Where one turn sends some rows of the set: a few examples, then the rows asked
Z825: [ 0.54 -1.80 -2.98 -2.15 -2.72 -0.36  1.69 -1.42  0.13  1.19 -1.26  1.03
  0.47]
Z616: [ 3.02 -2.31 -1.71 -2.44 -2.48 -1.91  1.73 -0.70  0.53  1.10  0.32  1.52
  0.99]
Z55: [-4.89 -3.83  1.48 -2.90 -1.31  0.48 -0.33  0.63 -0.48 -3.33  0.57 -4.10
  1.41]
Z270: [-4.35  1.07  1.39  0.37 -1.80  0.72 -1.07 -0.24  0.78  0.00  1.11 -2.77
  0.11]
Z53: [-0.13 -1.26  2.51  0.47  0.33  0.19  0.60  1.33  0.79 -5.81  3.16 -2.74
  1.40]
Z274: [ 1.80 -0.43  0.43  0.23 -0.26 -1.52 -0.95  3.88 -0.63 -1.62  0.82  2.07
 -0.93]
Z135: [-5.47 -3.59  0.98 -1.58 -0.64 -0.40 -0.38  1.05  1.34 -3.62  0.74 -3.37
  1.61]
Z123: [ 0.08 -2.52 -2.52 -0.95 -1.46  1.25 -0.27  2.32 -3.45 -2.31  2.32  1.34
 -0.40]
Z575: [ 1.96 -1.19  1.25 -0.40  1.04 -2.34  3.22  0.09  0.11 -0.48  4.93 -1.62
  1.79]
Z941: [ 2.73 -3.14 -1.53 -2.90 -0.68 -3.45  2.51  0.15  1.48 -1.14 -0.31  1.18
  1.60]
Z407: [-2.01 -1.46  0.42  0.36  0.52  3.12  1.63 -1.11  2.79 -2.91  0.18  0.05
  1.25]
Z953: [-2.81 -5.19  0.27 -0.70 -3.24  1.43  1.01  0.13  0.49  1.73  1.89 -1.57
  0.87]
Z600: [-1.04  1.45 -1.04 -2.83  1.58 -0.57 -0.50  1.54 -1.62 -2.58 -1.33  1.51
 -0.40]
Z372: [-0.19 -1.76  2.28 -1.83 -3.28 -0.51 -0.69  0.36 -2.05 -0.17  5.09 -3.48
  1.07]
Z108: [-0.57 -2.24  2.05 -0.44  0.45 -0.70  0.07  1.24  2.18 -5.81  3.99 -1.62
  2.22]
Z608: [ 0.85 -2.93 -2.54 -1.28  0.25 -2.41  3.28  0.18  1.39 -2.36 -1.79  0.40
  1.05]
Z990: [-0.34 -0.19  4.19 -5.24 -0.09 -2.13 -1.26 -0.11  0.75 -2.66  2.38 -2.02
  2.53]
Z425: [-0.70 -2.88 -3.76 -1.26 -1.39 -0.60  2.93 -0.64  0.33 -0.89 -2.08  0.02
  0.36]
Z305: [-1.10 -3.47 -1.38 -3.39  0.18 -3.40  0.25  3.81 -3.25 -1.74  0.78 -0.31
  0.00]
Z244: [ 0.04  0.00  3.06 -4.67 -0.15 -2.06 -1.46 -0.78  1.26 -2.23  4.37 -1.07
  3.02]
Z514: [-0.88 -2.37 -0.06 -5.21 -1.42 -0.88 -2.53  2.20 -1.10 -0.86 -0.68  2.33
  0.37]
Z271: [-0.86 -0.20  3.06 -2.96 -0.96 -1.95  0.21 -0.71  2.01  3.38  0.83 -0.58
  1.17]
Z348: [-1.98 -3.56  0.21 -4.86  2.16 -1.09  2.83 -1.12  0.77 -3.33  1.73 -1.46
  3.34]
Z214: [-1.40 -0.58  1.05 -2.07 -2.92 -0.83 -0.87 -0.53 -1.63  1.07  5.59 -3.07
  1.34]
Z820: [-2.73  1.64  2.90 -0.44 -2.04  1.55 -1.55 -0.38  0.41 -0.53  0.53 -2.38
 -0.05]

Z348 turns into Z953
Z274 turns into Z600
Where do these go?
Z214 turns into Z108
Z990 turns into Z55
Z825 turns into Z941

Where one turn sends some rows of the set: a few examples, then the rows asked
Z705: [-1.72 -1.40  0.02  0.18 -0.09 -1.02  0.05 -1.16 -1.79  3.85 -1.46 -6.79]
Z844: [-2.09 -0.97  2.25  1.09  0.30 -0.38 -0.17 -0.85  0.86  1.43  2.93  0.84]
Z726: [ 0.56 -2.20 -2.01  0.41  1.06 -4.18  0.12 -4.31 -2.48  2.87 -0.90 -3.86]
Z544: [-0.60  4.11  1.29  2.25 -0.04 -3.39 -0.66  1.56 -0.52  1.05 -1.75 -1.34]
Z204: [-0.34 -0.34  2.42 -1.09  1.28 -1.11 -0.03 -0.08  1.00  1.34  3.79 -0.75]
Z607: [-0.48 -1.38 -1.43 -1.04  0.06 -2.50 -2.28 -5.00 -1.28  2.15 -1.06 -4.37]
Z349: [ 1.09  2.00  0.47  2.52  0.74 -5.65  0.68  1.92 -0.71  1.71 -0.23 -2.36]
Z669: [ 1.81 -1.07  1.53  3.51  1.97 -3.01  1.31  2.01 -1.41  1.45 -1.91 -0.31]
Z483: [-1.89 -1.47 -3.17 -1.88  0.25 -1.75 -0.01 -0.95 -1.93  6.18 -2.31 -3.42]
Z360: [-0.71 -3.72 -3.41  0.02  1.30 -3.32 -0.13 -3.69 -2.14  2.38 -1.23 -2.52]
Z313: [-1.40 -2.52 -2.13 -0.21  0.35 -0.33  0.47 -1.45 -2.49  6.15 -3.00 -2.62]
Z811: [-1.40  0.62 -1.34 -1.68  0.20 -0.81 -3.88  1.53  1.36  1.29 -2.19  1.16]
Z735: [-1.80 -0.19  1.75 -1.32  1.49 -4.26  0.48 -0.78  0.48  3.80  1.54  2.26]
Z835: [ 0.69 -3.63 -2.17  0.48  1.59 -2.96  0.35 -4.00 -2.60  2.58 -1.28 -3.11]
Z959: [ 1.29  1.46  2.99  1.38  2.10 -1.77  0.00  1.91 -1.22  1.16 -3.51 -0.10]
Z242: [-0.95  1.18 -2.31 -0.70  1.39 -1.16 -1.13  3.64  0.04  0.38 -1.77  0.94]
Z834: [-3.62 -3.19 -0.82 -1.20  0.67 -1.12 -0.58 -0.73 -1.40  3.97 -3.18 -4.56]
Z631: [-1.70  0.65 -2.18  0.46  1.03 -6.11 -0.36  3.00  0.28  1.29 -0.88 -0.54]
Z505: [-3.26 -0.65  2.85 -0.48  0.65 -2.44 -0.88 -1.33  1.16  2.45  1.21  1.80]
Z664: [-0.32 -0.27 -0.26 -0.49  2.55 -0.84 -0.55  3.73 -0.37 -0.04 -2.82  0.77]
Z614: [ 1.43  0.45  1.21  0.01  2.54 -0.53 -0.22  2.62 -1.06  1.28 -3.45  1.27]
Z950: [-2.99 -1.52 -1.08 -1.65  0.23 -2.08 -0.64 -0.62 -1.20  3.93 -1.87 -6.31]
Z179: [ 1.25  3.57  2.28  1.98  0.66 -2.29 -0.37  1.09 -1.13  2.05 -2.67 -0.28]
Z323: [-0.10 -1.29 -1.58  0.73 -0.16 -0.26  1.01 -1.68 -2.78  6.04 -1.81 -4.23]
Z492: [ 0.05  3.78 -0.16 -0.96 -0.89 -2.37 -3.61  0.72  1.22  1.75 -0.58 -1.56]
Z176: [-2.27 -3.04  0.38  0.68  0.33 -0.03  0.06 -1.32 -2.01  3.91 -2.86 -5.11]
Z382: [-0.13 -0.67  0.80  0.88  1.03 -1.38  1.47 -0.09  0.07  2.37  3.97  0.84]
Z525: [-0.96 -2.43 -1.09  1.44  2.28 -3.42  0.26  3.07 -0.55  1.07 -2.58  1.45]
Z854: [-2.07  2.41 -1.96  0.38  0.47 -2.53 -1.20  3.39  0.31 -0.10 -1.11 -0.51]
Z327: [-0.29 -3.35 -1.64 -0.84  0.85 -0.81 -2.00 -4.52 -1.49  1.72 -1.63 -3.20]
Z753: [-2.20 -0.89  1.15  1.35  0.57 -2.31  0.86 -0.97  0.24  3.12  2.13  2.67]
Z272: [-1.15  4.32 -1.21  1.23 -0.48 -2.86 -1.20  2.13 -0.05  1.16 -1.05 -0.58]
Z543: [-1.48  0.00  3.09 -2.66  1.64 -3.16 -0.72 -0.57  1.20  2.37  2.13  0.19]
Z942: [-1.39 -2.45 -2.45 -1.26  0.28 -1.92 -2.50 -4.53 -1.07  1.83 -1.34 -3.38]
Z392: [ 0.28  0.05  1.40 -1.82  1.96 -3.33  1.11  0.10  0.37  3.05  3.42  0.44]
Z282: [ 1.10 -0.63  1.28  0.50  0.81  1.38 -2.74  0.75  0.18  1.41 -2.90  1.25]
Z850: [-0.82 -2.36 -3.29 -0.13  0.78 -4.52 -0.32 -3.99 -2.06  2.68 -0.90 -3.36]
Z739: [ 0.57 -2.27 -0.68 -0.59  0.67 -1.41 -1.79 -4.98 -1.75  2.05 -1.36 -4.17]
Z189: [-0.56 -0.18 -2.59 -0.96 -0.20 -1.67  0.45 -1.21 -2.17  6.08 -1.14 -5.00]
Z940: [ 2.56  2.54  2.44  1.20 -0.26 -0.21 -2.46  0.02  0.02  1.89 -1.24 -1.45]

Z854 turns into Z614
Z483 turns into Z176
Z726 turns into Z942
Where do these go?
Z735 turns into Z844
Z631 turns into Z282

